[[-45 -29  -9  61  22  30]
 [ 43  30   8 -63 -19 -32]
 [  3  34  -9 -67  27 -39]
 [ 53  -9  23  12 -64  14]
 [  7 -32  13  62 -37  38]
 [ 58  18  17 -40 -46 -17]
 [ 14  34  -6 -69  17 -39]
 [  6  34  -8 -68  25 -39]]
=>
[[ 22  30 -45 -29  -9  61]
 [-19 -32  43  30   8 -63]
 [ 27 -39   3  34  -9 -67]
 [-64  14  53  -9  23  12]
 [-37  38   7 -32  13  62]
 [-46 -17  58  18  17 -40]
 [ 17 -39  14  34  -6 -69]
 [ 25 -39   6  34  -8 -68]]

[[  7 -28 -30  -4   7 -51 -24]
 [ -1 -50 -27 -23  -3 -53 -18]
 [ 45 -26 -19  15 -61   3  34]
 [ 28  -1   8  12 -57  42  46]
 [-26 -39   0 -38  15 -30 -15]
 [-20 -38  16 -40 -12   6  14]
 [ 57  10 -38  50 -25 -19   4]
 [ 23 -31  -4  -5 -47  10  33]
 [ 61  19 -37  59 -19 -19   1]]
=>
[[-51 -24   7 -28 -30  -4   7]
 [-53 -18  -1 -50 -27 -23  -3]
 [  3  34  45 -26 -19  15 -61]
 [ 42  46  28  -1   8  12 -57]
 [-30 -15 -26 -39   0 -38  15]
 [  6  14 -20 -38  16 -40 -12]
 [-19   4  57  10 -38  50 -25]
 [ 10  33  23 -31  -4  -5 -47]
 [-19   1  61  19 -37  59 -19]]

[[ 51  -6   6 -34]
 [-34 -18 -15  30]
 [ 43   4  25  24]
 [ 45  -8 -14  -2]
 [ -5 -17  31  32]
 [ 26   8  -4  -6]
 [ 23  13  -4  29]
 [ -3 -60 -45 -34]
 [ 40  51  -8 -31]
 [-49   6  26  19]
 [ -4 -59   5 -19]
 [-64 -11  36 -55]]
=>
[[  6 -34  51  -6]
 [-15  30 -34 -18]
 [ 25  24  43   4]
 [-14  -2  45  -8]
 [ 31  32  -5 -17]
 [ -4  -6  26   8]
 [ -4  29  23  13]
 [-45 -34  -3 -60]
 [ -8 -31  40  51]
 [ 26  19 -49   6]
 [  5 -19  -4 -59]
 [ 36 -55 -64 -11]]

[[ 11   9 -43   1   0  -8  -1   7  43   3   0 -33]
 [ 21  66  22  20 -24  -7 -27 -49  16   6  -7  19]]
=>
[[  0 -33  11   9 -43   1   0  -8  -1   7  43   3]
 [ -7  19  21  66  22  20 -24  -7 -27 -49  16   6]]

[[  4   5   4   3  -9   1  11  28   2 -20 -58  -1]
 [ 23   5   4   1  -9   1  27   2  18   1   7  -1]]
=>
[[-58  -1   4   5   4   3  -9   1  11  28   2 -20]
 [  7  -1  23   5   4   1  -9   1  27   2  18   1]]

[[ 20  24  -4 -55 -35]
 [ 58  28 -13  56  14]
 [  5   6 -10  31   0]
 [ 57  48 -39  43 -15]
 [ 30  14   1  28  30]]
=>
[[-55 -35  20  24  -4]
 [ 56  14  58  28 -13]
 [ 31   0   5   6 -10]
 [ 43 -15  57  48 -39]
 [ 28  30  30  14   1]]

[[ 36   4 -57  40 -32 -56  26  58  25  45 -57 -49 -22 -16  26  10]
 [ -3  -5  24 -18 -56 -39  51  53  34  35  41 -24 -40  28  52 -58]
 [ 31 -27  -6  25 -49 -32  57  10  48 -19  26 -50  37 -32 -29 -34]]
=>
[[ 26  10  36   4 -57  40 -32 -56  26  58  25  45 -57 -49 -22 -16]
 [ 52 -58  -3  -5  24 -18 -56 -39  51  53  34  35  41 -24 -40  28]
 [-29 -34  31 -27  -6  25 -49 -32  57  10  48 -19  26 -50  37 -32]]

[[-62  56  51  27 -24  41  48  63 -61  11]
 [-45  31  60 -23  -4  -7  17  26 -72  42]
 [ 20 -23 -11  49  23   1 -21  -6  20 -58]
 [ 15 -25  27  57  37 -12 -25   7 -26 -36]
 [-76  74 -10 -38 -55  55  71  54  14  20]]
=>
[[-61  11 -62  56  51  27 -24  41  48  63]
 [-72  42 -45  31  60 -23  -4  -7  17  26]
 [ 20 -58  20 -23 -11  49  23   1 -21  -6]
 [-26 -36  15 -25  27  57  37 -12 -25   7]
 [ 14  20 -76  74 -10 -38 -55  55  71  54]]
